One vector is turned by the same rotation once a step. Each row is the vector after some number of steps, and that number follows the row.
The counts run from 0 to 223.
[ -7 -31 -11  -1  11   0   3 -33   8  -3  -7 -11  22  -5  -7  -1  17 -20
  -8 -12   1   7  -6  14  18   1  10  21   4  14  -6  35  15 -11] | 71
[-23 -16   4   9   0 -10 -12   6  36 -14  17   4 -10  -3  -3   2   6 -20
   3  22  -7   3 -10  -4  37  18   2 -20  12  17  11 -28   2  14] | 50
[ 34 -11  13  -8  27  -2 -12 -10  10   2  14  25  11  -1   5  23 -13   7
 -10 -23   0   2   8   0 -22  12 -14  -1  18  -1  -9 -20  14  17] | 17
[ -3   2   0   6   9  19 -36   9  -4  24 -13  12  32   0  -7  -3 -28  -7
  14 -10  13  15   2  19  17  -3  -2 -25  -3  21  15  -1 -21  -1] | 190
[  6   2 -10   0  26  13 -15   1  17   9 -30  23  -2  17  -5  25  37   8
   5   2   8  -6   9  21  -4  -4 -23 -13  17 -12  -1  26   8  -1] | 171
[ 27   5 -16  13  13  -2  -2   6  18  -2  15   1 -25   2  11   8   0 -20
 -12 -28 -12  15   2  25 -16   7 -20  16  30   9   4 -22  21   0] | 21
[ 17 -15  -4   4  17 -10  -6 -11  18  11  -7  10 -10  13   0  18   8  -2
  -1  25  17  -4  35  -6   7   9 -16 -22  19   3   6 -28 -11   2] | 94
[-23  13   7 -22  32  21 -18 -18   3  -3 -20  19  35  12  11 -16  10  -3
  13   9   6 -12 -11   6   0   6 -13   2 -16  -1  -5  20   8  14] | 145
[ 28  -7  -1  33  15 -12  -8 -28   0  18 -15 -10   3 -10  11  27   0 -30
 -17   1   2  -4  12  -4   9   0  10   9  30  33  -2 -12   6 -10] | 98
[-15   2 -20 -11  -3  19   7  19  15   8  14  -3  -1   6  17  -9 -13 -12
 -13  -2 -18  -4 -34   0  17  27 -13  18 -15   5 -10   0   8   4] | 136
[ 13  -4   2   6  16  19  -6  19   3  27  -8  16  46  -3  -3  -2 -28   3
  11 -12 -11   2  -9  12   6   6 -25  -7  -7  14  12  21  -6  11] | 189
[ 12 -42 -14   8  -9 -18   3   4   7   4  -9  -7  12  -6  -8  10 -18 -18
  -7 -16 -14  25   2   2   7  13   6   6   8   8  33 -15   9 -18] | 103
[ -1  14 -12  -8  28  19 -21 -17  10 -15  14 -11 -10 -12  12 -10  27 -23
 -24 -12   0  19  -3  18  16   4   8  24  15  12  -9  15   5  -2] | 154
[ -2   3 -13   8  26  11 -11 -30  -8  18 -21 -33  -5  19  17 -16   1 -31
  -7  11 -11   1  -7  18 -13 -11  -1  12  -4  -1  -7   5   0  10] | 40
[  7  -7 -31  -7   6   5  -6   0   6 -19   7  21 -23 -24   7  -7  10 -12
  -7 -10  14  39  -1  11  21  -9  12 -13   8   5  23 -19   2 -21] | 77
[ 11  -2 -39 -18   5  20 -10  10  11  18 -10  -3 -19  20   0  21  22   4
 -22 -18  12   3   9  10   7  14  -9  14  17   4 -31   6   5 -16] | 167
[ 20   0 -23  20  -5  24 -15   2 -28  21 -45  -1   1  -5  13   7   5   0
 -16  10  14  19  -1  -1  21  -7  11 -12   3  13   7  -1  -9 -18] | 85
[ 15  -7  -8  -4   5  10   9  18   2  13 -26  46  32   7   6  21  11   5
   6  -4  -1 -12  -4  -1   1  17 -19  -8  -6  -5   6  16   5   4] | 87
[ 37 -20 -28  -7  14  -3  23  -2  23  11  21  14  -2  -1   1   7   3 -22
 -24 -10 -20   6   5  22  -6  22 -16  12   5   9  -1   3   2  -1] | 180
[ 19  12 -26  -9  -3  12  19  16 -11  16 -13  33  12 -13  24 -11 -12   0
  -8  -8   6  18 -10  -3   2  16 -28   0 -15   1   5 -10   4 -15] | 3
[ -9  18  -6   8  12  28 -32   8   6  -2  -6 -24 -11  -3   6   0  -2 -14
 -28  -1  -8   5 -18  11  16   9   5  23  13  24 -22  -4   9  -1] | 53
[-20 -25   2  29   4  23 -38  14  16   6   3  -8  -2  18  -5  12  -4  -2
   1  -1  -8  -2 -28  26  18   1  -4   9  13 -11   3  11  -6   4] | 216
[  1 -32 -13  -2  11 -20   1 -21  16   7  13 -18  18  -2   3 -16 -14 -12
  23   0   6  33  18  11   6   5 -22  -8   7   3  21 -16 -12  -1] | 19
[ 10  -4 -18  13  13 -20 -11  -9   5 -10   7  -8 -15 -10  13 -19  -7 -13
   9 -14   3  41   8  17 -12  -7 -20  -8  19   7  27 -38   2 -12] | 20
[ -1  12  -8   5   3  27 -26  15 -18   4 -27  29  -9   8  27  -7  -5  -8
 -15  -8  -8  -6 -35  -1 -12   3   7   2 -13  -9   2 -21  23   7] | 219
[-10  -9 -14   0  14  -9  -2  20  26  11 -18  -4   3  22   4 -17  -9   6
  10   2   4   5   7  14 -27  12 -54  -2   0 -11   4  13   9  -7] | 197
[-17   6 -17 -18  14   0 -34  11  17  -5 -12  11 -17  17  14  -7   4   5
 -11   7  19   8 -16  -4 -21   1 -13  -2  -5 -23   1 -30  20 -16] | 223
[  3  -8  -5  27  10   3 -14 -32  -9   8 -29 -19 -11  18  15   0   7 -30
  -7  16 -10  -8  -9 -14   1   0  17  -1   0  12  -4 -24  14  21] | 41
[  7 -27   5  12  12  -5 -41 -11  16  16   4   2  17  -2 -16  23 -18 -19
  -5 -18   5  16   4  20   5  -3   9   2  24  11  20 -13  -4 -12] | 102
[  9 -17 -30   3   5  -8  11 -30  -8  18 -33 -16  21   1   2  -3  15 -25
  12   7  15  19   5   4   6  -5   2  -9  -8  11   3  24   2 -20] | 173
[ -3 -28  -2  -4  18   7  28 -16   9  -2 -20  -9   1  12  22  -5  21  -7
   1  20   0  -4  23 -22  25  21  -1  16   8   9 -12  23  -3  16] | 67
[ 16  13  -5  24  14 -11  -7  -1  27  -8   5  25  -2 -14  -5  20  10   0
  -9   2   7  10  -4   4  11   3 -25 -31  29  21   4 -27   8   1] | 183
[-17 -26 -14 -24  -4 -14 -18 -27  10 -14 -19  -1   2  13 -10   7  16 -24
   3  13   9   4  12 -18   4  12  23   7   1  -4   6 -17  27 -15] | 147
[ -2 -28  -7  17 -12 -10  -7  24  25  13  17   3  10   4  -3  15 -20 -14
  19  -5   8   7   7  -3  29  16 -17 -25  14  27   8 -19   0   8] | 107
[  5 -23 -21  -1   7  -1  -1 -19  14  25 -24   3  17  17 -10  20  29  -9
  10   1   7  -6   1  20   8   8  -2   5   5  -2   3  37  -2  -7] | 172
[ 16 -22  13   1  31  23 -18 -17  -2   4  15   5  -4  11  15   0 -30 -13
 -16 -17 -12   0  -2   0  -6   0   6   3  10   9  -3 -23   3  24] | 207
[-20 -19 -18 -12 -22   3   5  13  -6   3 -35   2   8   9   3 -17   4 -17
  10   7 -13  17  -4 -22  18  15  15   2 -16   5  14  -1  18 -10] | 59
[ 10 -17 -10   9  10 -29  17  -3  25  -3 -11  19   5   3  -2  13  13  -3
   6  16   2   0  24   5 -10  14 -33 -11  16  -3  18   2   5 -14] | 95
[-20 -11   1  19  -6  13 -12  10   2  -2 -15 -21   4   1   1  16   1 -11
 -10  13 -15   2 -15 -27  39  22  14   8  19  20 -14  -7   2   8] | 54
[ 24 -15   1  35   5 -24  25 -13   2   3 -13   9  25 -16   3  25   0 -11
  -2  -2  -4  -6   2 -20   8  14 -20   1  21  15   4  -8  21   6] | 99
